Turns in one plane each, and the order they were made in; the first pair answered:
turn V:
[ -5.5   0.7  -8.1  -0.8 -21.0  -3.4  11.9   3.9  -8.1   1.2   8.8   5.5
   3.3  -7.8   1.2   5.5   3.7   2.0  -9.2  -2.8   3.7  -2.8   7.8 -11.9
   9.4   1.2 -11.4   1.2   0.8  -2.0   5.1  15.4   9.9   3.5  -4.9  14.1
   3.8  -4.7   0.9]  ->  [ -9.9   6.3  -4.5  -6.1 -20.9  -0.6   6.1  11.1 -11.8  -1.8   9.2   7.2
   1.1  -7.8  -3.5   3.9   8.1   6.2 -11.1  -0.7  -2.9  -7.9   5.5  -8.2
   2.2  -4.4 -13.0  -6.0  -3.0  -3.2   5.5  12.9  10.8   6.3  -8.0   5.6
   7.8   3.7  -0.3]
[ -3.3   9.2  -8.8   9.1   2.8  10.0   7.5   0.0  -1.9   3.9   3.2  -2.5
  -1.8   3.3  -3.6  -8.6   4.7  -4.1  -6.5   4.1   0.8  -0.2   2.7   8.6
  -6.2  -2.9 -11.0  -4.6  -1.8  -4.4   1.5  -3.7  13.2  -7.3  -1.3  -8.4
  -2.8  -2.3   9.6]  ->  [ -1.9   5.4  -9.7  10.9   9.4  10.3  11.6  -2.0   0.6   2.6   2.0  -0.2
   0.1   5.2  -3.6 -10.6   2.2  -3.3  -5.8   2.7   6.2   3.9   4.8   7.4
  -3.4  -4.8  -9.4  -0.8   0.0  -0.8   3.8  -5.5  12.3  -8.6   2.7  -3.5
  -6.0  -5.3  11.3]
[-11.1   7.7 -10.9  -5.4  -1.9   2.5   2.0  14.3   0.3  -5.4   9.5  -2.1
   3.1 -12.7  -6.1   2.1 -12.1  -5.1  -8.0  -0.5  -0.5  -2.7  -4.7 -13.7
   2.6  11.2  -1.7   3.5   4.4  -4.4   7.7  19.8  -5.6   0.4  -5.9  15.5
   6.6  -7.9  -8.4]  ->  [-13.4   9.8  -7.8  -4.8  -3.6   0.0  -1.0  18.6   1.2 -10.5   8.9  -1.8
   5.5 -18.8 -11.5   1.3  -8.5  -4.8  -7.8   2.0  -2.5  -7.7  -4.2 -10.5
  -2.6   4.8  -3.1  -0.1   2.3  -4.6   8.0  14.9  -6.0   4.7  -6.4   6.1
  12.3  -5.4  -9.4]
[ -2.0   0.0 -14.8 -12.5   1.7 -18.4   1.8   1.0  -6.7  18.0 -15.7   6.6
  -9.3 -10.7   9.3  -6.8   7.9 -10.6 -15.0 -17.0  11.8  -0.9 -23.0   7.3
  13.6  -5.0  -2.2  -0.8  12.7  -6.2  -0.4   4.5  14.6 -10.5  -3.4 -15.4
   3.5   5.5   7.3]  ->  [ -2.5   1.8  -6.7 -11.4   3.7 -16.3  -0.8   2.5  -2.8  15.9 -14.2   9.2
  -5.1  -2.9   6.1 -16.4  10.7 -10.8 -13.5 -20.9  10.1  -0.4 -19.7   7.1
  10.5  -6.1  -1.9  -1.7  15.0  -1.5   4.3   4.4  13.3  -8.0  -2.9 -19.8
   4.0   9.1   6.1]
turn M:
[ -6.1   8.3  17.0  -9.8 -11.5  -2.8  -4.4   1.8  -1.5 -21.0   0.9  -8.0
  -9.4  -5.7   3.1  -2.6  17.3  10.1  -5.7  14.3 -19.4  -9.7   2.9  -3.4
 -11.4  -3.5  -3.1 -19.1  -8.9 -17.4   0.9  -4.5   3.2  -1.5  -8.0  -6.1
 -12.4   5.4  -4.8]  ->  [ -2.4   3.8  30.0  -5.7  -5.9  -0.5   0.6  -2.9   3.0 -22.3   1.1 -10.3
  -7.7   2.7  11.7  -0.8  16.9  12.7  -0.6  16.4  -6.9   2.3   0.8  -9.6
 -10.3   6.5  -5.3  -9.3   0.6  -7.7   8.9  -0.5   2.1  -3.3  -0.7   3.5
 -25.7  -7.5 -13.7]
[-11.7   3.8  15.5   6.8  -8.3 -11.4  -0.7 -10.0   7.2   4.5   0.5  -8.6
  -9.4  10.2   4.6  12.0  10.5  14.9  16.7  -4.2  -1.2  -4.2  -2.0  -2.5
  -1.8  -4.8 -21.8 -18.7  11.6 -28.3  24.1  15.9  12.4  -5.0  -4.4   3.9
 -28.4   0.8  -1.4]  ->  [ -2.3   4.4  15.6  12.6   3.1  -4.4   0.7  -2.1  10.0   6.4   5.9  -0.6
  -9.4  15.7  -3.7   7.3   0.1  13.4  18.9  -6.3   8.6   4.7   9.1  -7.1
  -8.0   0.7 -14.5  -6.4  20.5 -26.4  28.4  17.9  11.7   1.9   4.6  15.4
 -25.3  -5.2  -7.9]
[-26.2   7.7 -16.0   4.3 -14.3  -5.3  13.6 -16.4  13.5  -7.7  -3.6  -9.7
  -5.7  -2.4  13.3  11.8  -1.2  -8.8 -11.3  -8.6  -1.3   0.1 -15.3  -5.6
  14.4  -5.8 -11.5 -10.9   1.5 -10.3  22.5  16.5  14.9 -16.4 -12.7  21.5
 -14.6  -3.3  -9.7]  ->  [-13.6  10.3 -13.8   6.7  -3.8   2.5  15.4 -12.2  19.4  -6.2  -0.4  -0.4
  -0.4   6.5   6.4   9.2  -7.2 -11.1  -6.1 -10.5  14.4   8.6  -3.2  -6.0
  13.9  -2.6  -7.9  -1.7   4.5  -9.8  24.4  14.2  15.3 -13.9  -7.6  35.6
 -14.8 -10.5 -15.1]
[  5.4  -3.5   7.9 -11.7  -5.5   2.7   0.1  12.5  -6.4 -21.3 -13.6   6.3
 -13.4  -5.2  11.6   7.9  22.2   0.0   3.9  -7.5 -15.8 -11.2   6.6  -6.0
 -17.3 -11.7 -19.3 -12.2  -9.9  -9.5 -15.6  -9.1  -7.0   1.4 -11.1   8.1
  12.7   0.5  10.0]  ->  [  7.0  -5.4  18.2 -10.1  -0.7   7.9   8.1   1.4  -0.1 -25.8 -10.4  -3.0
 -12.4  -0.2  20.5   9.7  24.7   2.7   6.5  -6.5  -7.5  -4.7   4.4 -12.5
  -8.8  -2.6 -15.4 -10.7  -2.3  -2.4  -8.3  -3.4  -7.5  -2.6  -6.2  18.9
   3.3 -10.3   7.1]
turn R:
[ 15.5 -11.7  -8.3  -5.0  13.4   9.7  -3.1   3.2  -8.7  18.6  -2.3   6.2
   5.4  -3.1  -0.5  13.9 -12.3  12.3  12.0   0.5  20.3  -0.7   5.3  -1.9
  -3.0   4.5  -2.5  21.6  -1.2   8.3  -6.8  -0.4 -16.2   5.7  12.1  12.0
  10.5 -28.6   8.1]  ->  [ 10.0  -8.0  -7.6  -5.8  17.0  -1.3 -16.3   9.8 -15.7  23.5  -3.5   7.5
   2.3  -4.2  -8.0  -2.6  -6.0   7.3   6.3  -1.8   0.3  -6.6   5.0  10.7
 -12.6  -9.8   2.7   5.7  -9.5   2.1 -10.7 -16.1 -10.9  10.1  10.2 -20.8
  12.0  -3.0  21.0]
[ -7.1  -3.9 -15.0  -5.4  -0.6   1.1  -4.8  -4.9 -13.2   5.4  -3.3  -8.6
  -9.8  -2.6   2.4   8.5  -7.4   0.4  10.3  -7.9  -2.3  -0.9 -19.1  -0.8
   3.6   0.4  -0.7   1.8  -9.8  -6.3 -18.8  -3.1   2.7  -8.6  -3.5 -11.9
  13.3  -8.2   8.8]  ->  [ -2.0   9.4  -4.1 -12.6  -7.6   9.0  -7.7  20.0  -7.5  -6.0   4.3   1.1
 -12.3  -6.9 -12.8  -3.8  -5.2   0.6   1.1  -1.7  -1.1  -6.6  -4.5  -2.1
 -14.4  -8.6  -5.3  -5.1  -7.7 -16.1  -3.4  -2.1  11.2   9.0  -6.7  -7.0
  11.1  -2.0   0.9]
[-10.8  17.3  20.5  -9.7  23.6 -12.4   3.9 -15.6  12.5  -3.9   3.7   6.2
  -3.1  15.9   1.1 -21.5  -4.9  16.8   5.4  -5.1  17.6   8.8  17.5   0.7
 -10.8   1.0  17.3  -7.3  22.5  -5.9   4.3   1.0 -10.5  21.0   6.1  -1.2
 -21.2  -6.8 -24.1]  ->  [-12.8   7.9  14.5  -4.8  27.6 -16.8   5.9 -35.9   4.1   6.8  -4.4  -1.0
   2.5  17.3  12.2 -16.5  -9.2  14.7   6.9 -10.2  20.2  12.8   4.4  -3.0
   4.2   8.3  23.1  -0.1  24.2   1.5  -5.3  -2.5 -16.2  10.7   8.9 -10.2
 -20.4 -14.5 -16.5]
turn D:
[ -1.5 -14.1  -1.7  -2.6 -26.2   7.4   9.5 -18.1   9.7   7.0  -3.4 -20.7
   0.7 -14.9  18.1  16.5   4.4  -2.2   4.6   1.7  -4.2  -2.9  -6.2  -2.3
  23.8  13.3   2.7   7.2   0.8  -8.7 -19.7  16.4 -11.9  -9.6 -12.5   7.2
  -4.2 -12.2   3.6]  ->  [ -5.1  -3.0 -16.8   5.4 -23.9  10.2  18.9  -5.3  16.9   5.7   1.8  -7.1
   1.6  -9.4   8.3   8.9  -7.1 -15.7  -6.7  -5.0   5.1  -7.3  -1.9   1.1
  22.5   6.2   4.1   3.0   2.5 -14.5  -8.6  20.9  -2.4  -8.2 -21.8  19.2
  -2.3  -1.3  -0.2]
[  8.0 -14.4   9.6  -0.2  -0.5   6.2   9.0 -19.9   2.7  -3.5  -6.2 -14.3
   2.5   6.3  24.0  20.6   0.9  17.4   6.2   7.6   7.7  18.4  -5.1 -17.2
  17.2  22.0  -8.4  10.1   3.9   8.1  -9.6  13.3 -13.0 -11.5  -0.5  23.6
 -14.4 -36.9  -4.0]  ->  [ -7.4  11.8 -47.6  15.6 -16.8  -0.2  13.2   7.9   4.1   4.3   2.4  13.8
   3.8  -1.4 -11.9   2.6 -19.5 -22.2 -27.1 -13.6   4.1  -8.8   9.7   7.1
  10.1 -12.5   0.3  -2.0  -7.5  -4.3   1.1  13.1  16.8  -7.2 -20.1  22.9
   2.5   2.8  -5.8]
[ -0.3   4.8  21.2  -4.5   5.6   3.5   0.6  -0.2  -5.6 -13.4  11.5  -1.2
   7.3  11.6 -27.2  -5.8  16.2  11.5   5.6  -1.0  -4.7   3.9  -7.2   2.9
  -3.5  -7.7   0.6  10.6  19.5   5.7  13.8  -1.2 -14.2   7.5   8.4   5.3
 -21.4 -21.1  -2.5]  ->  [ -9.2  11.7   2.6   0.7   1.2  -0.8  -0.6   8.4  -5.4 -11.0  18.7   6.8
   7.8   9.6 -39.3 -16.6   7.1  -0.6  -4.9  -5.8 -11.3  -5.7  -3.6  10.3
  -9.8 -19.8   7.7   8.6  14.7  -0.2  17.0   0.2  -6.0  11.2   0.6   2.8
 -12.2  -9.0  -0.4]
Then:
Each pair is 2 to 3 turns apart.
[-19.3   0.0 -21.8  -2.5 -21.3   0.8  17.7   0.0   5.8   0.8  -0.2  -4.3
  -1.3 -13.2  -0.8  11.0 -11.3 -12.7 -13.6  -0.7  -1.1   4.6  -8.7  -4.2
  14.4   4.1   4.3   4.2  -4.3  -4.9  -1.6   5.7   3.1  -3.0   9.5  23.3
  -9.5  -5.0   4.5]  ->  [-10.1   4.8  22.4 -14.2  -9.6  -7.0  -7.3   4.7   2.6  -8.9   6.8  -7.0
  -5.3 -13.0 -12.0  -6.5  11.1  -3.3  -3.3  15.8 -15.6   5.5 -10.2   2.1
  -8.4   0.3   6.3 -17.6  -3.6  -8.7  -1.0 -10.1   1.6   4.5  18.7 -14.8
 -18.4  13.3  12.5]
R then D then R
[-11.0 -20.0  16.5  11.6   2.4  -7.4  14.2 -17.9  -7.4  18.3   0.4  -3.4
  12.0  20.8  -8.9 -17.9 -21.3  -0.5  10.7  -9.8  -5.7  32.0   8.1  -4.2
  30.9  -2.5 -31.7  26.8   0.4  14.2 -17.7  -0.5 -28.8  -5.4  18.5  15.6
   5.0  -3.1  13.0]  ->  [-18.7 -19.3   7.6   3.2 -10.9 -16.0   6.2 -12.4 -20.2  20.1   0.7  -5.1
   8.3   9.9  -9.2 -19.0 -15.5  -3.0   2.8 -10.3 -29.7  13.0  -1.5   3.4
  25.0 -13.3 -36.1  13.6 -14.0   3.1 -24.6  -3.3 -25.5  -9.1   8.0  -7.0
  15.5  12.1  23.3]
M then M then M
[ -8.7   7.6  -4.9  -9.9 -21.4  -0.4   6.7  25.5   3.7 -10.8   8.3   7.6
  -9.3 -12.1 -12.9   3.6  10.3  -3.7  -9.5  13.1  -6.9 -15.4  16.2  -1.1
 -14.2  -9.7 -13.8 -12.0  -9.9 -14.4  10.1  11.0   8.1  14.5 -12.0  10.6
  12.6   5.9  -8.4]  ->  [ -2.1 -15.0  11.9 -14.0 -10.4  -3.6   0.4  -5.7  -7.8   0.9  -4.1 -14.2
  -1.8 -11.2  16.1  20.8  19.9  13.6  16.2  13.9  -7.1  -3.3  -6.6 -13.7
   5.4  10.4 -12.9  -2.0  -2.7   0.7 -11.5   2.6 -11.0  -0.3  -0.7  -4.8
  10.8 -13.2   8.0]
D then R
[ 16.9  -1.6  -4.8   6.4   0.8  17.6  27.1 -14.1  -3.9   3.6 -10.7  -6.0
 -11.4  -2.6  19.1  15.4 -21.9   1.0   1.2 -17.2   2.7  34.9   8.0 -12.2
  20.0   8.0  -7.2   3.5   8.5  -0.4   4.0 -11.0 -16.5 -19.9  -5.6   1.8
   0.5 -17.0  -4.2]  ->  [ 17.8  17.9   3.6  -4.2  -2.4  21.0  21.7  18.2   1.5 -13.0  -0.5   4.7
 -17.0  -6.2  -2.3   3.3 -17.6   2.5  -7.5  -7.4   5.3  28.2  26.7 -11.1
  -7.5  -2.1 -17.8  -5.1   9.7  -5.9  19.9  -5.5  -6.3   1.0 -10.8  11.5
  -7.2  -5.1 -13.6]
R then R
[ -7.7  -2.3  32.3 -14.7 -21.4  -4.6  10.2  15.2 -19.4 -12.1   1.0 -15.6
  -8.7  -9.8   5.2   9.9  24.2  16.2  -1.4  30.3 -15.2  -7.5  -9.9  -3.4
 -14.4 -17.6 -24.8 -19.3 -12.1  -4.6 -12.9   4.9  11.6   3.1 -16.9  -9.5
  -9.7  -2.9   9.7]  ->  [ -2.7   1.6  47.0  -9.1  -3.6  -1.1   0.5  16.1 -10.4 -16.5   3.2 -14.2
  -7.9   3.8   8.2  -9.6  24.0  15.4  11.9  30.7  -3.9   2.7  -5.3  -2.4
 -21.3 -10.4 -19.5 -20.5  -7.2  -0.5  -7.4   1.0  13.6   2.1  -4.8 -14.1
 -21.7   1.3   8.1]
M then R then R
[-10.3  19.3   9.8   9.4   3.5 -12.5 -15.0  -5.3  -1.7  -5.7  17.2   6.9
   0.2   7.1  -9.1 -21.0 -16.9 -19.3  -8.7   0.0  -1.1   1.1  10.0  -0.6
  -5.7  -8.3  -1.5  -9.2  -8.5 -10.3   5.4 -17.2  13.9   5.6   2.0  -1.8
  -1.6  11.1   6.9]  ->  [-11.2  10.5  33.1  -0.1  -5.9  -8.8 -12.6 -13.4   0.8 -16.4  16.7   0.2
  -2.5  10.8   9.8  -7.1  -5.0  -3.6  -3.1  10.4  -1.4  12.0   4.4 -17.1
   1.3   3.8 -10.5  -7.3  -1.7  -5.8   8.3  -4.4   9.8   3.5   6.9   5.2
 -12.0  -5.7   1.2]
M then D then R
[ -8.1   4.5  37.8 -22.8 -23.0  -3.8  -1.7   0.0 -15.6  -6.3  -5.9 -12.7
  -8.5 -15.2  13.7  32.8  22.6  35.1   6.7  25.9  -0.4   1.9   7.3 -31.9
   7.9  13.6 -21.5  -1.6   7.1   1.3  -0.4  13.4 -12.3   3.6  -3.1  29.3
  -1.4 -16.7   1.5]  ->  [ 22.9   7.7  24.7   0.7  32.5   3.3 -12.6  10.6 -10.4  17.5  -5.6  12.1
  13.4   2.7  -9.6   4.3  -6.6  20.2  23.1   9.2  34.6  20.7  22.8 -15.9
   3.2  18.2  13.3  26.5  19.4  22.5  -3.9  -7.9 -17.4   9.6  24.5  28.0
  10.8 -14.9   6.1]
R then M then M
[ 15.7   5.4 -12.3   8.7  22.0   0.5   5.9  13.0  -1.4  10.7  -2.4  16.3
  12.8   0.6  -8.9  -3.3 -33.0 -12.6   5.9 -16.6   5.2  -5.5   4.7   9.9
 -14.6  -8.6  21.8  16.1   6.7  -1.6  -6.0 -13.8  11.7  13.2   3.5  -7.8
   8.7   6.9   6.5]  ->  [ 10.6   1.1  13.3  -9.7   2.7  -9.0  -7.7  20.8 -13.1  -3.7   2.9   6.3
  -1.2 -15.0 -10.4   2.5  -5.9  10.9   7.4   3.3 -15.5 -17.7   1.7   5.1
 -27.7 -13.4   2.7   3.4   0.5 -11.3  -9.1 -18.7   4.7  20.0  -1.9 -24.4
   6.6   7.8   9.3]
D then R then M
[  5.3  12.2  12.6   2.0  17.8  13.9   2.1  11.3  16.9  -2.8   8.1   2.6
   1.4  12.4  -8.3 -19.5  -5.4  -5.0   8.2   2.3  21.2  11.4  14.0  -2.3
  -7.4  14.4   5.2   8.2  15.2   4.2  10.3   0.0  10.2  11.2   9.0  21.6
 -13.5  -3.1  -9.5]  ->  [  9.4  13.5  -4.5   8.4  18.3   8.5  -7.0  17.6   6.9   8.2   8.3  14.5
   6.9   8.5 -21.2 -19.7 -14.4  -9.2   3.2  -3.7  19.0   2.4  13.8   7.8
 -10.1   1.9  15.5   6.1   7.5   6.4   1.7  -6.7   9.8  11.3   9.8   5.3
   2.0   9.7  -1.9]
R then M then R
[ -3.0  -9.8 -22.0  -2.9 -12.4  -2.6  14.6   1.4  -9.6  12.3  14.2 -31.1
 -26.9 -28.5   1.5   5.5  29.8 -13.9  -8.1 -24.5   3.0 -17.1   0.5  10.4
 -22.0 -12.7 -26.7 -10.9   2.9 -16.8  -6.7 -11.7  -7.1 -29.1  17.0  -6.4
  -3.2  10.0  12.9]  ->  [  8.8  -7.4 -28.1   1.5   3.3   3.2  14.1  19.4  -7.5  17.2  18.4 -14.8
 -22.0 -23.1 -14.7  -4.2  16.2 -17.9 -10.6 -27.4  19.8 -16.3  13.0  16.5
 -30.6 -15.4 -13.3   3.3   5.3 -12.8  -3.3 -15.3  -5.5 -16.6  23.9   5.0
   3.0  13.7   5.3]
D then M then D
[ 22.9 -14.6 -27.7  -2.6   8.6 -16.5  -5.7  -5.4  -7.8  16.3 -20.2  -5.3
  14.7  -5.9  -3.9  30.8  -5.5  -4.0  -1.7   3.9  -0.2 -15.8 -17.7  26.4
  32.2   5.1  23.7   6.1 -24.5   1.6  -4.0 -10.8 -18.7  -7.0  11.8 -19.7
  25.7   6.5  29.8]  ->  [ 11.8  -8.5   3.7 -25.1 -30.5  -6.5  17.6   9.4   8.8 -22.5  -8.1 -10.1
  -5.4 -13.2   5.5  49.0  13.3  17.5 -19.6  24.4   0.2 -13.9   0.4   4.3
  21.6  12.0  -8.3  -1.5 -19.4 -11.3  23.8  22.1 -11.1   4.9  -2.8  27.4
   6.0 -13.1  -1.6]
R then M then R
[ -7.7  -9.8  -1.9  25.3   5.4 -13.2  -9.9 -21.9 -15.4  27.2   7.6 -10.4
  -2.1  17.6  15.2  19.1   2.8 -16.0   2.5  -9.0 -18.1   1.2 -10.2  17.2
   6.6  -6.3  -6.3 -11.5  -7.4 -12.7  -4.1  -3.4 -12.8   8.7 -11.6 -22.7
 -26.3  26.3  11.4]  ->  [  3.3   2.2  30.5   9.1  -0.4   2.5  -5.1   6.5  -2.1   0.6  21.6  -8.6
  -7.0  16.1   6.1  18.7   7.1   4.2  -2.3   9.2   2.4   9.6  12.7   0.9
 -13.9   4.4 -20.9  -9.7   3.7 -18.4  18.8  13.0  -6.8  27.8  -8.0  12.6
 -38.9  14.1 -14.4]
R then D then D
[ -5.7   8.0  -8.1   1.8   4.3  -3.6   5.2   1.1   2.3   4.0   4.1   9.1
   5.6  -3.1 -17.2  -7.8  -1.9  -6.0 -16.8   1.8   1.4   1.4  -0.2  13.1
  -1.6  -7.5   5.7  -1.9 -10.0  -2.3  10.8  -6.0  13.2   6.2  -5.6 -10.5
  12.6  16.9  14.4]  ->  [  0.7   8.9  16.2  -3.5   6.1   1.4   3.9   9.4   8.2  -4.8   9.7   9.4
   3.4   3.3 -15.3  -7.6   3.2   4.2 -12.7   9.4  12.4  13.4   6.3   0.2
  -9.0   2.5   0.4   0.9  -3.1  -6.6  14.1   1.2  13.6  12.0  -2.7   4.8
  -0.8   2.1   1.2]
D then R then D
[  3.9  -4.3  -8.3  -2.0 -19.7   1.8   6.3 -19.3 -12.7  14.4 -14.6 -13.3
 -12.8 -12.2  -3.2  15.7  -4.6  -3.2  -8.0 -14.4  -8.7  -3.8 -13.3   8.2
  22.2   6.0  -7.6   7.4   0.8  -6.1 -22.5   5.9  -5.8 -12.3  -3.9  -1.4
  13.7  -2.1   8.2]  ->  [  4.7   0.8  -6.7  -6.4 -19.9  -4.3   0.7 -17.6 -17.5  14.8 -14.9 -16.0
 -14.7 -13.0  -7.9  11.3  -2.8  -3.6 -13.0 -15.2 -13.2  -5.6 -12.2  12.6
  16.1  -1.0  -5.8   0.9  -0.6 -10.3 -16.3   3.1  -4.0 -13.1  -4.1 -14.0
  14.3   7.0   9.6]
R then R then R
[ -1.1   7.0 -15.8  17.0  20.8   4.2  12.5  -6.7  -4.5   8.5  -2.1  -6.7
  20.4   3.5  -4.0   3.3 -21.6 -15.6  15.8 -10.3   5.1 -18.7   5.3  12.1
  -8.5  -6.3  18.6   8.8  -7.9   0.4 -10.1 -11.2   8.6  -2.4 -13.8  -7.9
   3.6   1.1  15.8]  ->  [ -4.3   6.5 -20.8   7.6   7.6   3.7  19.0   2.2  -7.4   9.3   2.3  -6.3
  14.1  -2.4  -4.5  10.7 -21.5 -14.4   7.8  -8.7  -1.9 -25.5   7.6  13.1
  -6.5  -8.6  11.2  10.5 -11.9  -4.3  -8.4  -4.5   8.9   0.0 -23.6   0.5
   9.3  -5.1  10.9]
R then R then M
[-19.6  -0.4 -14.9  -5.7 -15.1 -12.3  14.1  -1.3   7.9   7.6   7.6 -19.3
 -10.3   9.1   5.9  -3.4  -8.9 -18.2 -11.3 -15.5 -11.2   0.1 -11.6  -8.2
  24.3 -19.8 -22.0  -4.6  -4.2 -11.4  -3.6  29.1 -12.9  -6.8  -4.7   4.7
  -9.8   7.9  -4.7]  ->  [ -7.0  -7.1   2.5  -5.8   0.9  -4.8  12.5  -7.1  12.1   4.7   6.1 -21.5
  -5.3  16.5  15.7  -0.2  -5.6  -5.6   1.6  -9.8   9.2  15.8  -9.9 -17.9
  29.2  -3.4 -15.0  11.8   5.8   1.2  -4.7  27.7 -20.8  -6.6   8.0  16.9
 -18.4  -9.0 -11.3]
D then M
[ -0.4 -24.3 -20.4  -0.8  12.5  -5.1 -14.1  20.5   1.5  -3.8  18.4  13.8
  15.8  10.2 -23.8  12.5 -19.1  -3.9  10.7  18.8  10.4  -6.3  18.3   6.0
   5.3  15.3   9.4  28.7   5.6   8.6  -9.4  -6.9   9.6  -9.1   8.4  27.8
  -6.4 -14.6  17.4]  ->  [ -3.3 -29.8  -0.7  -3.1   6.5  -3.9  -9.5   3.8   5.5 -11.9  13.2  -3.3
  10.6  13.4  -3.4  20.4  -4.6   7.1  15.3  25.0   7.0   4.3   9.8  -4.2
  16.6  23.7   3.7  24.1  16.7  12.2 -10.8   3.6   7.3 -16.4   6.8  30.9
 -21.0 -26.9  13.6]
D then M then D
